In the data rows, 128 means zero.
Here are some points:
[ 83 125 110 183 152 123 186  77 151 112 146  77 165 115  55 176]
[178  63 100 178  67 189 127 130  70 185 146  95 170  98 166 158]
[ 68 103 110 112 187 131 185 141 189 155 164 181  57 159  79 141]
[ 88 155 112 141 124 140 117 159 129 152  96 158  95 165  96 140]
[ 62 171  91 121 169 149  87 182 180  86 155 167  77 172  60 140]
[181  82 179  88  98 135 125  89 103 154  90 142 169 101 133 133]
[146  93 122 158 141 111 197  62 163 130 184  70 171 102  77 165]
[227  73 210  62 155  76 109  45  66  70 140  67 209  66 218 129]
[ 58 157  91 110 147 116 134 177 185 136 102 172  64 139  67  95]
[147 113 161 124  85 157 138 111 126 135 124 108 183  93 133 133]
[111 137  70 176 160  93 130 137 120 129 179  90  93 153 113 126]
[ 71 157  84 119 174 125 157 158 174 144 149 158  72 164  80 130]
[181  69 202 152 195  75 166 132 177  97 155 158 143 149 185 102]
[ 61 154 141 105 128 184 147 141 120 182 103 173  66 129 101 103]
[ 61 170  92 154 107 152 136 177 174 149 101 167  86 172  71 140]
[165  93 137 147  79 170 158  64 101 166 119 168  98 103  73 182]
[174 120 191  73 194  94  60 176 151  48 100 191  82  61  60  68]
[167  66 127  96 139 153 129 167  75 198 103 168  95 141 112 102]
[ 96 116 116  99 150 139 161 146 143 154 126 158  99 144  95 118]
[111  99 168 138 145 111 111 161 150 135  97 172 114 138 103 106]
[ 64 105  81 154 174  90 170  84 184  95 197 103 158 126  85 134]
[197  71 201  67  84 142 126  80  81 142  82 131 163  95 196 118]
[ 90 112 156 105 105 155 104 148 157 148  96 176 141 118 109 115]
[216 103 179 129 120 119  92  62  61  89 160  59 202  79 202 152]
[194  70 172  67 203  61 112 127 175  79 191 131 142  96 194  77]
[ 90 135  84 168  91 167 133 144 125 173 148 134 104 128  99 148]
[ 65 155 104 143 113 144 156 163 173 149 101 162  92 162  73 138]
[213  77 188  84 104 149  92  82  62 122 137  91 198  66 204 108]
Here are 24 more points, each followed by its number:
[109 152 125 155  73 172  91 108  75 154  75 122 146 111 137 174] 0
[213  82 187  77 123 152 100  68  79  88 173  74 207  57 212 100] 1
[208 195  84 217  73  91  32 162  50  58 186  34 193 177 231 116] 2
[217  69 207  92  86  87  82  91  54 163  69  96 197 132 204 101] 3
[221  62 179 116 203  42 158  55  66 140 172  56 115 185 193 148] 4
[136  98 105 116  81 160 165 147 103 167 135 154 160  85 108 123] 5
[194 117 125 160 111 146  75  76  64 119 171  69 192  81 199 138] 6
[ 64 139  74 157 121 131 182 123 176 153 175 159  88 133  73 154] 7
[140 103 112 167  65 163 105 170 102 154 124  93 148 101 116 111] 8
[ 61 161  84 140 158 123 153 176 182 146 123 165  71 172  78 115] 9
[198 144 115 167 150  93  57 149  88  77 177  56 172 116 217  76] 10
[ 57 173  93 145 171 155 156 186 159 147  78 163  81 137  59  86] 11
[ 68 142  89 115 162 131 151 172 178 156 129 165  77 164  81 116] 12
[106  94 164  87 119 115  96 177 164 154  98 179 131 137 131 116] 13
[198  78 100  78 208  86 149  74  92 130 198  97  94  96 172 138] 14
[ 91 137 127 140 107 147 135 153 136 130 118 139 126 163  90 159] 15
[148 146 164 180  56 161  78 156  83 143  79  92 194 139 158 136] 16
[211  61  69 140 207  81 190  49 107 103 213  57  92  73 155 171] 17
[123 161 112 182  71 162  92 137  85 158  93 115 164 156 102 171] 18
[ 54 177  73 152 142 155 134 185 183 140 127 163  75 167  76 121] 19
[ 84 178 148  95  64 152 162 157  98 149 100 190  90  98 161 109] 20
[189 123  60 131 194 163 130 104  60 113 196  92  73  77 154 146] 21
[194 115 209  56 142 107 133  57 150  84  80 161 187 100 182 103] 22
[ 79 156 110 118 112 145 127 165 149 152  94 164  90 164  87 129] 23
Which of these numbered points is nearest to each point below by angle, seen from the average point of the first points? Its number follows each.
[206  66  96  85 210  75 154  80  94 150 204  72  94 105 189  96] > 14
[207  65 168 126  93 149 125  71  56 167 144  89 188  97 166 183] > 6
[225  72 198  93 144  89 146  43  67  97 172  63 198  78 204 143] > 1
[ 80 163  99 161 134 144 117 171 172 108 159 135 108 157  82 129] > 19
[108 146 154  96  95 104 122 136 116 128  79 179 122 148 132 133] > 20
[ 75 116  77 145 146 159 190 114 181 163 179 134  96 107  61 151] > 7
[ 79 167 119 121 134 130 134 158 135 130  89 162 122 175 104 130] > 23
[186  97  66 148 183 116  97  75  68 163 200  84  73 144 158 152] > 21
[ 82 149  72 175 122 165 109 171 130 166 173 112  90 141 114 113] > 19
[115 104 162  91 142 108 133 150 148 150  97 157 120 155 123  96] > 13
[220  68 183 100 206  41 160  52  74 106 173  54 119 181 197 129] > 4
[ 73 144  87 112 117 144 168 156 181 149  83 147  75 110  76 125] > 11
[215  66 159 131 189  79 174  48  90  89 205  50 192  75 197 130] > 17
[103 161 148 120  98 141 107 143 122 128  86 155 128 155 114 157] > 15
[139 134 176  99 125 118 123  99 151 100  96 148 159 135 131 148] > 22
[202 194  85 216  77  84  31 169  47  63 179  38 194 179 226 125] > 2
[ 62 173  87 141 148 130 156 174 180 135 105 169  72 175  71 132] > 9
[202 102  98  94 196  90 129  68  74 121 187  89  91 116 181 169] > 14
[ 66 137  90 153 140 156 187 104 187 146 165 116 106 121  68 147] > 7
[ 59 158 100 157 110 146 137 164 184 129 113 163 100 159  77 128] > 19
[212  70 164 122 133 139  71  74  61 105 184  70 191  66 184 155] > 6
[184 100 144 105 182  90  88 143 149  79 189  67 178  85 209  65] > 10
[ 60 157 105 111 110 150 129 173 173 146  91 158  82 162  78 108] > 23
[103 150 107 180  80 142 101 144  95 156  97 118 122 166  88 158] > 18
[116  74 185  79 153  63  61 165 120  73  57 189  63  58  85  49] > 13
[120  84 108 147 112 154 191  82 164 151 181  84 174  84  78 147] > 17
[113 113 147 101 139 146 143 146 149 141 118 153 127 122 126 102] > 13
[225 110 215  64 132  67  76  45  67  51 103  72 206  84 224 131] > 1
[123 158 148 118 176  77 130 104 171  76 153  94 128 151 176 107] > 10
[141 151 132 170  67 174  87 152  78 167  93 124 171 138 127 160] > 18
[ 56 162  75 114 174 161 157 182 185 158 148 184  61 157  71 123] > 12
[206 162 194  62 163  44 167  58  85  64  83 173 132  80 213 124] > 22
[221  72 216  93  84  64  89  60  56  99  75  67 206 142 207 107] > 3
[146 129 147 135 115 131 152 101 135 125 134 102 165 123 130 148] > 6
